In the data rows, the value 128 means zero.
Here are some points:
[235 179 203 164 156 131 227 155 103 143 177 231 201  29  97   0  78  24 134 239 155  49  99  51]
[  0  25  59  27  93 243  96 154 235 236  62  91 178 154  12 142  89 199  66  17 128 214  89 107]
[233 198 142 147 114 160 151 198 123  72 140 157 171  57 103 132 121  28 152 245 163  82 125 135]
[ 97 119 115 111 120 216 140 152 183 197 117  95 200  70 124  83 137 129 110 176 129  94 116 119]
[ 16  62  90  56  67 213 112 184 157  97  48 118 192 164  12 231 109 131  89  41 134 152  85 132]
[ 74 119 110  78  91 209 112 185 141 112  94 151 165 110  42 220 125  93 108 103 115 151  82 125]
[ 64  72 132 102 124 189 156 174 191 234 141 129 210  65  68  54 112 119 109 160 113 129 109  69]
[225 181 124 119 113 140 120 199  81  79 127 153 204  67 105 161 124  73 141 170 147  83 110 154]
[ 88  97  84  89  69 193  83 189 114  61  73 120 151 146  65 166 108 115 112  66 126 125 124 146]
[231 154  81 108  73 174  61 182  73  54 100  80 146 110 134 255 213  84 157 156 146  92 135 217]
[159 171 102 109  82 214 100 204 146 205 140  73 187  46 168 140 195 159 149 241 126 122 142 151]
[121 147 145 118 119 208 144 172 122 157 151 125 202  76  98  68 136 101 112 171 145 124 118 102]
[155 112  74  78  59 196  43 188 108  44  96  76 140 111 134 255 200 157 140 174 153 115 121 191]
[ 48  87 100  94 101 226 119 173 182 255 138  97 197  65  62  82 138 167 103 170 129 154 110 106]
[112 123 110  85  83 201  90 158 121 105 106 126 174 115  58 205 132 114 116 123 131 137 110 134]
[105 172  94 105  87 252 125 175 182 255 154  68 203  29 140 118 193 195 127 235 129 124 156 117]
[157 169  93 104 105 255 104 183 131 243 171  59 188  43 163 122 219 161 135 233 149 110 136 141]
[187 135 145 121 114 198 142 174 130  52 132 154 175  79 105 124 133  65 126 212 134  97  89 114]
[ 55 132 107 102 101 255 137 199 173 255 149  63 241  64 118  54 160 175 120 210 153 123 120 105]
[120 113 117  90  60 158 100 179 114  27  74 139 173 118  26 183 105  77 112  74 122 115  96 131]
[128 168 157 130 130 170 170 190 149 184 153 149 219  37  92  21 100  77 117 209 136 100 122  73]
[188 132 139 119  97 143 113 178  54   0 130 163 159 116  54 207  84  12 132  98 170  80 100 136]
[179 116  99  82  89 153  81 168  51   0  88 145 143 114  77 252 145  22 134  80 140  77 109 164]
[192 182 139 144  72 206 151 165 134 182 172 108 192  53 103  85 175 126 138 255 152  98 144 126]
[178 171 102 138  97 206 131 159 132 225 185  66 193  42 194  98 223 171 149 255 169 114 167 140]
[114 101  89  68  55 184  84 188 104  92  88  93 155 159  55 234 138 127 117  48 129 138  87 138]
[ 87 113 102  64  93 242  98 179 189 255 135  63 203  68 131  73 189 206 116 253 142 122 137 120]
[120 145  86  90  86 220  86 179 114 100 104  95 153 124 101 217 190 115 132 119 146 112 113 170]
[ 83 101 108  62 102 205 105 188 170 191  96 114 206 123  46 125 148 117  94 111 123 115  93 144]
[129 113 126  94  88 156 107 175 153  87 108 118 170 111  94 196 140 107 121 180 137 136 115 136]
[118 110 130  77  91 164 152 158 106 101 119 156 176  80  33 171 116  63 112 138 137  92 111  83]
[  0  35  93  31  97 175  79 162 200 164  54 108 197 157   0 182  85 123  71  15 139 187  88  91]
[ 73 114 128  63 133 187 166 175 171 191 150 118 219  94  51  64  89 119  99 132 106 163  89  69]
Then 10 other points, each followed by its number:
[ 33  54 102  80  92 208 126 203 190 156 106 112 194 102  44  92 108 128  92  91 128 157  95 109] 0
[141 137 106  81  87 177  67 156  89  23  78 143 150 117  67 255 159  94 133  86 148 117  95 177] 1
[ 52  71 112  67 122 186 143 193 135 159 101 121 207  93  30 145  90 115 100  84 127 136 103 102] 2
[114 101 133 100 125 169 155 167 148 136 132 139 209  84  43  59 104  82 117 152 126 120  88  91] 3
[217 166 125 108  44 150 115 158  85  26 129 158 164  92 106 242 153  51 137 115 137  83 126 173] 4
[190 160 110  96  82 165  82 163  76   0 107 126 129 128 111 216 153  96 143 150 148  84 112 163] 5
[142 121 173 112 155 136 176 185 104 112 152 201 163  71  41  64  66  17 107 143 141 100  83  62] 6
[ 72 122  70  59  74 235  68 182 176 194  80  67 186  82 103 200 181 195 112 128 123 141 133 150] 7
[202 164 112 122  64 152 103 186  97  65 131 138 149  85 118 198 139  87 131 160 137 104 115 132] 8
[ 97 102 110  82 111 177  88 173 103  25  73 153 166 165  53 255 125  70 118  21 123 138  74 156] 9
Which three of these numbered points are nearest to each point below, ignoring the 3 directions in which the first points spread most? Their numbers follow each, nearest first.
[181 141  87  80  46 187  46 186  98  81 106  93 120 127 130 255 183 127 121 122 168 101 102 181] > 8 6 5
[ 75  69  86  62  91 187  98 148 175 201  95  95 196 125  84 136 153 138 112 127 131 151  98 126] > 3 6 1
[101  93 106  73  83 153  82 170 136  71  76 134 148 134  57 236 117  92 101  79 131 136  97 144] > 8 7 1
[135 141 121  99  88 181 143 176 142 158 111 134 205  70  70 152 136  53 122  93 125 119 105 107] > 4 7 9
[110 116  77  73  74 186  69 161 122  55  56 136 163 133  48 255 123  79 111  62 139 103 103 158] > 7 1 4
[167 183  97 101  63 223  97 169 112 121 141 106 158  81 150 176 162 122 139 232 153  69 143 161] > 5 7 8
[173 133 136 107 113 155 153 203  80 162 132 128 161  81 118  91 151  90 127 193 140  93 124 128] > 6 2 3
[173 157 129 105 112 149 141 165  92 101 128 128 174  76 109 126 166 119 138 193 130  62 121 135] > 5 3 1
[166 176 177 104 128 158 178 185 155 176 163 165 197  71  72  33 112  77 118 176 120 114 102  76] > 8 6 7
[199 169 129 143 121 207 115 170 152 196 180  98 211  35 144  61 199 152 145 255 124  70 139 135] > 3 1 5
[ 47  86 129  61 115 194 124 168 158 161 112 142 195  93  56 121  90 122  92 100 141 154 107 105] > 1 6 2
[  0  26 127  80 120 202 175 193 209 209 108 169 244  98   0   0  28  90  83  44 122 143  74  42] > 0 3 2
[178 164 127 100  98 122 122 183  76   0  58 181 124 149  34 255  71   0 116  45 156 121  58 130] > 8 7 1
[ 36  53  98  76  96 237 109 199 183 158  83 104 178 134  63 164 126 143 103  96 125 128 103 110] > 0 3 2
[ 45  85 109  76 125 228 121 205 137 199  92 129 196 109  40  92 117  95  88  62 133 151  98  91] > 6 2 9
Here are 10 other points, each followed by its number:
[120 147 138 117 144 172 154 197 123 184 120 134 196  84  71 151 122 126 133 103 132 143 113 111] 0
[168 147 102  75  64 139  96 193  59   0  73 167 144 133  54 255 126  14 138 111 152  93 101 164] 1
[146 150 129 126 103 213 158 169 134 171 163 108 211  58 136  30 142 108 127 252 162 103 119 103] 2
[103  97 103  61  92 141 106 167 103  23  34 150 163 165   0 250  90  19 112   0 132 111  78 139] 3
[  0  29 101  34 116 203 123 177 140 152  69 138 208 128   5  84  72  69  64  25 128 167  87  92] 4
[197 187 153 154 112 138 154 167 111  45 133 167 198  74  92 142 111  12 137 167 115  72 116 116] 5
[180 125 118  95  82 140  67 197  81   0  78 153 137 151  71 255 141  58 147  95 151  95 106 166] 6
[ 93  75 133  96 112 196 135 189 176  89  98 145 205 105  48 113  76  88  91  41 122 118  75  96] 7
[169 140  77  75  59 184  71 171  89  59 103  74 144 147 130 255 172 120 132 106 125 133 116 180] 8
[255 233 154 139 104 127 143 171  32   0 176 171 173  40 137 145 147   0 163 224 155  52 114 154] 9
The same question for these:
[ 67  67 113  76  96 177 126 176 134  94  82 152 175 137  37 196  94  56  98  21 138 128  89 129] > 3 6 5
[112  73 149  80 125 198 179 186 161 136 125 148 216  89  73  66  90  68 104 110 130 107  91  83] > 7 2 4
[183 123  71  84  42 151  70 185  87  17  89  94 143 149  94 255 175 103 118 100 129 117 121 182] > 8 6 2
[ 60 133 138  93 120 204 180 169 169 186 152 134 216  54  60  36 100  91  83 161 121 117  95  74] > 9 2 5
[141 152  58  73  62 220  38 160 104  55 112  78 153 105 123 255 188 146 131 132 147 114 123 195] > 9 2 8
[184 161 119 100  98 153 109 139 100 102 123 122 157  75 117 209 158  87 137 183 136  76 119 140] > 3 8 6
[114 114 109 109 118 212 124 175 126 163 110 109 204  88 116  85 140 128 115 198 145 117 116 116] > 2 6 4
[213 144 125 111 126 138 115 204  94  62 114 162 156  89 122 179 137  81 145 172 126  75 109 141] > 6 8 3
[131 132  87  85  63 232 129 167 116 171 118  92 164  85 125 194 173 146 134 157 134 143 109 146] > 8 1 3
[  0  58 133  81 123 229 149 175 223 216  82 140 225 127   0  56  47 171  66  26 108 191  68  63] > 7 8 6
[105 117 127 102 123 180 151 180 148 192 111 123 183  74  82 104 122 107 101 127 144 117 113  98] > 3 6 8
[ 98  90 142 108 128 182 176 192 171 214 136 149 199  68  83  38 100 118 102 110 128 118  84  87] > 7 6 8
[141 138  85  84  91 194  86 183 110 131 112  83 183  79 100 217 181 143 130 125 149 116 124 163] > 3 9 0
[209 138 141 124 128 151 128 170  93  76 139 164 170  89 106 133 135  37 146 187 145  81 126 134] > 6 3 8
[141 106  85  90  82 188  64 186  77  73  97 124 148 139 102 255 146 133 124 132 156 110 119 165] > 6 1 2
